Here are some numbered points:
Array([-0.70, -0.25,  0.36,  1.69, -0.60, -0.60, -1.84, -1.60, -3.23,  0.53,  0.40,  1.33]) 0
Array([-0.17, -0.04,  0.30, -0.23,  0.16,  0.92, -1.82, -0.40, -0.83, -0.13, -0.69, -0.12]) 1
Array([ 0.90, -0.57, -0.08,  0.39,  0.22,  0.00,  0.27,  0.22, -0.37,  0.37, -0.39, -0.28]) 2
Array([-0.11,  0.08, -0.87,  0.65, -0.74, -0.22,  0.49, -0.12, -0.37,  0.15,  0.21,  0.43]) 3
Array([-0.76,  0.73, -1.19,  0.62, -0.73, -0.09,  0.54, -0.83,  0.49,  0.84, -0.21,  0.35]) 4
Array([-0.21,  0.61,  0.43,  0.00,  0.27, -0.10, -0.05, -0.51, -0.47,  0.78,  0.43,  0.74]) 5
Array([-1.02,  1.11, -0.85,  0.02,  0.16,  0.89, -0.82, -0.47,  1.01,  0.02, -0.42, -0.09]) 6
Array([-2.62,  1.76, -0.18,  0.26, -0.26,  1.46, -0.98,  0.18,  1.87, -1.27,  0.04,  2.33]) 7
Array([-0.01, -0.01, -0.24, -0.49, -0.57,  0.28,  0.46,  1.35,  1.70, -1.39, -0.37,  0.57]) 8
Array([-2.03,  1.39, -0.23,  0.13, -0.42,  1.35, -1.18,  0.23,  1.39, -1.00,  0.10,  2.14]) 9
Array([-0.16,  0.04,  0.53,  0.26,  0.16, -0.51,  0.16, -0.68,  0.00, -0.46,  0.41, -0.41]) 10
Array([-0.24,  0.40, -0.38, -0.35, -0.33, -0.39,  1.71,  0.80,  1.45, -0.51, -0.10,  0.72]) 11
Array([ 0.15,  0.29,  0.20,  0.06, -0.15,  0.03, -0.58, -1.55, -1.29,  0.21, -0.30, -0.06]) 12
Array([-0.55, -1.68, -0.47,  2.00, -0.43,  0.81, -0.77,  1.23, -0.32, -0.56, -1.67,  1.08]) 13
Array([-0.19, -0.59, -0.52,  0.61,  0.36,  0.88,  0.35,  0.85,  0.73, -0.49, -0.04, -0.43]) 14
Array([ 0.34, -0.36,  0.07,  0.08, -0.98,  0.20, -1.26, -1.13, -2.42,  0.90, -0.90,  0.85]) 15
Array([-0.07, -0.74, -1.14,  1.20, -0.20,  0.16,  0.96,  0.17, -0.63,  1.74, -0.61,  0.90]) 16
Array([ 0.17, -0.72,  2.23, -0.53,  1.28,  0.38, -1.87,  0.18, -0.92, -0.08, -0.08, -0.63]) 17
Array([-3.07,  2.62, -0.56, -0.09, -0.72,  1.79, -1.66, -0.44,  1.78, -1.53,  0.54,  2.74]) 18
Array([ 0.93, -0.57,  0.61, -0.19,  0.30, -1.02,  0.67,  0.15, -0.08,  0.76,  0.30, -0.83]) 19
Array([-0.52, -1.04, -3.29,  1.95, -2.43, -0.57,  0.67,  1.38,  0.29, -0.29, -0.55,  2.20]) 20
Array([ 0.48,  0.25,  1.14, -0.79, -0.01, -1.22,  2.91,  0.89,  1.55, -0.32, -0.61,  1.15]) 21
Array([ 1.07,  0.17, -2.18,  0.01, -0.12, -3.83,  6.47, -2.38, -0.11,  6.15, -0.13, -3.30]) 22
Array([ 1.18, -1.79,  1.47,  0.56,  0.79, -1.10,  0.60, -0.09, -1.94,  0.00,  0.24, -2.56]) 23
Array([ 0.35, -0.44,  0.10, -0.68,  0.54,  1.60, -3.30, -0.12, -1.27, -0.19, -1.33, -0.20]) 24
Array([-0.97,  0.94,  0.29, -0.22,  0.25,  0.94, -2.92, -0.01, -0.07, -0.55, -0.36,  2.45]) 25
Array([-0.20,  0.28, -0.22, -0.55, -0.27,  0.12,  0.97,  0.63,  1.06, -0.72,  0.26,  0.28]) 26
Array([ 0.23,  0.14, -0.42,  0.26,  0.23,  0.69, -1.28,  0.04,  0.32, -0.25, -1.02,  0.14]) 27
Array([-0.27,  0.85, -0.73, -0.13, -0.70, -0.05,  0.41,  0.20,  0.72, -0.57,  0.86,  0.73]) 28
Array([ 3.33, -1.83, -1.25,  2.48, -1.42, -2.96,  3.99, -0.27, -2.42,  1.76,  1.02, -1.96]) 29
Array([ 0.85,  0.56,  0.93, -0.36, -0.57, -0.30,  1.11, -1.80, -0.56,  1.09, -1.30, -1.33]) 30
Array([ 2.95, -1.00, -0.88,  0.38, -1.86, -1.96,  2.62, -0.39, -0.57,  1.80, -0.73, -0.28]) 31
Array([ 1.03,  0.51, -0.06, -0.95,  0.03, -1.09,  0.37, -0.59, -0.48,  0.10,  1.42,  0.05]) 32
Array([ 0.74, -2.03,  1.22, -0.26,  1.03, -0.97,  0.54,  2.39,  2.10, -0.18,  0.56, -2.77]) 33
Array([ 0.19, -0.40,  2.75, -1.12,  1.62,  0.32, -1.51, -0.06, -1.07,  0.09,  0.39, -0.88]) 34
Array([ 0.09,  0.24, -0.05, -0.34, -0.72, -0.21,  0.69,  0.13, -0.25, -0.59,  0.52, -0.13]) 35
Array([-0.28, -0.14,  0.03,  0.31, -0.25,  0.04, -0.50, -0.42, -0.87,  0.07, -0.02,  0.62]) 36
Array([-0.56,  0.60, -0.01, -0.68,  0.32,  0.61, -0.52,  0.24,  0.48,  0.08, -0.04,  0.81]) 37
Array([-0.79,  0.05, -0.62, -0.68,  0.31,  1.41, -1.19,  0.86,  0.69, -0.61, -0.36,  0.52]) 38
Array([ 2.64, -2.41, -3.29,  1.23, -0.96,  0.45,  2.61,  1.95,  0.25, -0.73, -0.09, -1.32]) 39
Array([ 0.29, -0.26,  2.70, -0.97,  1.92,  0.18, -1.38, -0.23, -0.47, -0.13, -0.19, -0.99]) 40
Array([-0.72,  0.38,  0.75,  0.35,  0.39,  1.72, -3.17,  0.18,  0.79, -1.21, -1.25,  0.63]) 41
Array([-1.09, -0.15, -0.78, -0.15,  0.24,  1.35, -0.36,  1.22,  1.54, -0.84, -0.58,  0.70]) 42
Array([ 0.06, -0.29,  1.49, -0.33,  0.96, -0.80,  1.01, -0.72,  0.35, -0.21,  0.41, -1.95]) 43
Array([-0.42,  0.74, -0.81,  0.44, -0.07,  0.10, -0.18, -0.47, -1.00,  0.58, -0.02,  1.51]) 44
Array([-0.01, -0.33, -0.38, -0.01, -0.16,  0.23,  0.13,  0.11, -0.16,  0.10, -0.25, -0.09]) 45
Array([ 0.35,  0.24, -0.45,  0.07,  0.09, -0.42,  0.77,  0.18, -0.36,  0.50,  0.56,  0.34]) 46
Array([-0.12, -2.95,  3.99, -0.62,  2.09, -1.10,  3.32,  2.66, -0.32,  0.00, -0.07, -1.14]) 47
Array([ 1.38, -0.40, -0.10,  0.90, -0.64, -0.27,  2.10, -0.21, -0.33,  0.36, -0.24, -0.28]) 48
Array([ 0.84, -2.25,  0.86, -0.33,  1.33, -0.53,  0.65,  2.33,  2.33,  0.43,  0.33, -3.08]) 49
Array([ 0.20,  0.17,  1.12, -0.06,  0.18, -0.59,  0.32, -1.92, -1.81,  1.37, -0.50, -0.28]) 50
Array([ 0.96, -0.93,  0.21,  0.39,  0.23, -0.06,  0.64,  0.58, -0.07, -0.15, -1.39, -0.05]) 51
Array([ 0.25,  0.64,  0.47,  0.24,  0.43, -0.32,  0.09, -0.57, -0.62,  1.50, -0.35,  0.29]) 52
Array([-0.32, -0.17,  0.70,  0.45,  0.15,  0.22,  0.20, -0.25,  0.57, -0.62, -0.27,  0.08]) 53
Array([-0.68,  0.56,  3.67,  0.14,  0.91,  0.66, -1.82, -2.86, -2.38,  0.33, -0.62,  1.20]) 54
Array([ 1.39, -0.47, -1.07, -0.21, -0.33, -0.41,  0.85,  0.37, -1.75,  0.80,  0.52,  0.86]) 55
Array([ 0.37, -0.78, -0.64,  0.21, -0.28,  0.19, -1.66, -0.33, -1.76,  0.14,  0.43,  0.41]) 56
Array([-1.28,  1.25, -0.99,  0.48,  0.25,  1.05, -1.03, -0.63,  1.55, -0.14, -0.63, -0.89]) 57
Array([ 0.76,  0.74, -1.99, -0.90, -0.99,  1.42,  2.02,  0.89,  2.07, -1.49, -0.78,  0.92]) 58
Array([-0.12, -0.16,  1.81, -0.14,  0.21,  0.11, -0.86, -1.06, -1.16, -0.15, -0.37,  0.80]) 59
Array([-0.12, -0.29, -0.66,  0.39, -0.03, -0.33,  0.30,  0.46, -1.55, -0.56,  0.54,  1.16]) 60
Array([-0.08, -0.09,  0.89,  0.53,  1.04,  1.81, -1.95,  0.38,  1.27, -0.29, -1.32, -1.37]) 61
Array([ 0.90, -0.48, -0.36,  0.35, -0.46, -0.36,  0.59, -0.03, -0.21,  0.67, -0.41, -0.02]) 62
Array([-0.12, -0.15,  0.56,  0.76, -0.19, -0.52, -0.82, -0.85, -1.47,  0.36, -0.01,  0.26]) 63
Array([ 0.14,  0.43, -0.58,  0.35, -1.17, -0.06,  1.33, -0.06,  0.22, -0.14, -0.16,  1.04]) 64
Array([-2.26,  1.43, -0.11, -0.10, -0.41,  1.55, -1.22,  0.44,  1.15, -0.62, -0.16,  2.39]) 65
New points follow, each followed by the number of its nearest point above by angle.
Array([ 0.91, -0.05,  0.37,  0.10, -0.33, -0.11, -0.03, -1.04, -0.44,  0.10, -0.45, -0.90]) 30
Array([-0.10,  0.81, -1.21, -0.39, -0.61, -0.26,  0.51,  0.07,  0.33, -0.19,  1.31,  0.04]) 28
Array([ 0.44, -0.01, -0.20,  0.06,  0.87, -1.85,  2.40,  0.11,  0.02,  2.15,  0.40, -0.64]) 22
Array([-0.27, -0.20,  0.61,  0.75, -0.32, -0.20,  0.16, -0.80, -0.08, -0.29, -0.24, -0.50]) 10
Array([ 0.23, -0.49, -0.75, -0.39,  0.21, -1.51,  0.06, -0.25, -1.64,  0.62,  2.23, -0.57]) 32
Array([-0.77,  0.68,  0.38, -0.70,  0.72,  0.98, -1.21,  0.39,  0.52,  0.07, -0.35,  0.80]) 37
Array([ 0.11,  0.06,  0.70, -1.30,  0.33,  0.62, -0.04,  1.31,  1.57, -0.24, -0.13,  0.41]) 8
Array([-1.64,  1.11,  2.00, -0.11,  0.23, -1.32, -0.38, -1.31, -0.43, -0.64,  1.76,  0.62]) 10
Array([ 0.05, -0.30, -0.95,  0.54, -0.52, -0.63,  0.28,  0.01, -1.17, -0.39,  0.92,  0.50]) 60
Array([ 2.07, -1.78, -0.62,  1.37,  0.32, -0.11,  1.10,  1.05, -1.03,  0.86, -0.81, -0.42]) 2
Array([-0.78, -0.12,  0.24,  0.51,  0.89, -0.58,  1.10, -0.23,  0.33,  1.37, -0.45, -1.40]) 22
Array([ 0.84, -0.27, -4.40,  0.90, -2.09, -1.15,  0.61, -0.18, -1.19,  0.55,  1.27,  1.64]) 3
Array([-0.28,  0.24, -0.20, -0.87, -0.41,  0.60,  0.02,  1.07,  1.45, -1.63,  0.09,  0.74]) 8
Array([ 0.10, -0.65, -0.14, -0.01,  0.28, -0.06, -0.58, -0.64, -1.77, -0.58,  1.20, -0.52]) 56
Array([-0.37,  0.81, -0.70, -0.13, -0.44,  0.28, -0.21,  0.39,  0.65, -0.75,  0.79,  0.73]) 28
Array([-0.91,  1.39, -0.96, -0.07, -0.78,  0.38,  0.45,  0.33,  1.61, -1.05,  1.30,  1.13]) 28
Array([ 1.38, -0.81,  1.89, -0.20,  0.38, -0.31, -0.24, -0.84, -0.71, -0.14, -0.40, -2.60]) 23
Array([ 2.00, -0.09,  0.76,  0.03,  0.75,  1.49, -0.64,  0.57,  0.65, -0.20, -0.97, -0.48]) 61
Array([ 1.07, -0.39,  0.59, -0.17, -0.06,  0.70, -0.44,  0.46, -0.47, -0.05, -2.25,  0.85]) 51
Array([-0.51,  0.10, -1.10, -0.13, -0.21,  0.29, -0.18,  0.04, -1.32,  1.04,  0.38,  1.18]) 44
Array([-0.39,  0.00, -0.35, -0.40,  0.05,  0.59, -0.24,  0.71,  0.81, -0.33, -0.28,  0.29]) 42
Array([-0.01,  0.26,  0.32,  0.23,  0.04, -0.19, -0.03, -0.19, -0.24,  0.86, -0.29,  0.44]) 52
Array([ 0.90, -0.85, -0.27,  0.95,  0.18,  0.06,  0.46,  0.09, -0.76,  0.65, -0.64, -0.14]) 2
Array([-0.70,  1.42, -1.32,  0.16, -0.60,  0.08,  0.01,  0.18,  0.64, -0.53,  1.67,  0.81]) 28
Array([-1.21,  1.45, -1.00,  0.52, -0.68, -0.06,  0.03,  0.09,  1.16, -0.05,  1.08,  1.13]) 28
Array([-0.01, -0.72,  0.53,  0.20,  0.69,  0.82, -0.27,  0.48, -0.02,  0.36, -0.87, -0.49]) 61
Array([ 0.54,  0.15, -1.32, -0.25, -0.48, -1.86, -0.03,  0.56,  0.13,  0.68,  1.14,  1.07]) 46
Array([ 0.37, -0.12, -0.03, -0.11, -0.12, -0.07, -0.94, -0.21, -0.33, -0.30,  0.70, -0.29]) 56
Array([ 0.08, -0.07,  0.06,  0.25,  0.26, -0.08, -0.14, -0.02, -0.36,  0.74,  0.16,  0.16]) 52
Array([ 1.77, -1.22, -0.98,  0.55, -0.46, -1.09,  0.83, -0.19, -1.27,  1.06,  0.09, -1.46]) 29
Array([ 0.22, -0.34,  0.15,  0.23,  0.07, -0.47,  0.33, -0.78, -0.68,  0.03,  0.18, -1.06]) 23
Array([-0.64,  0.44,  0.13,  0.83, -0.14, -1.49,  1.24, -0.30, -0.24,  0.90,  1.00,  0.58]) 46
Array([-1.91,  0.80,  0.46,  0.92,  0.57,  0.86, -0.93, -0.94,  1.29, -0.43, -1.12, -1.27]) 57
Array([-0.10,  0.38, -0.02, -0.39,  0.79,  1.74, -2.48,  0.51,  0.86, -1.31, -0.92,  0.31]) 41
Array([-0.33,  0.24,  0.10,  0.57, -0.15, -1.12,  0.70, -0.47, -0.63,  0.70,  0.75,  0.28]) 46
Array([-0.31,  0.71, -0.41, -0.01, -0.50,  0.25, -0.15,  0.10,  0.59, -0.87,  1.10,  0.34]) 28
Array([-0.35, -0.10,  0.77,  0.22,  0.67,  0.85, -0.86,  0.39,  0.49, -0.19, -0.53, -0.64]) 61
Array([ 0.52,  0.47, -0.90, -0.24, -0.06, -1.61,  2.53, -0.91, -0.34,  2.00,  0.22, -0.61]) 22
Array([ 1.30, -0.30,  1.45, -0.06, -0.31, -1.32,  1.60, -2.10, -1.02,  0.83, -0.24, -2.10]) 30
Array([-1.77,  0.27, -1.25, -0.61,  0.29,  1.01,  0.00,  1.49,  2.12, -0.78, -0.32,  0.93]) 42
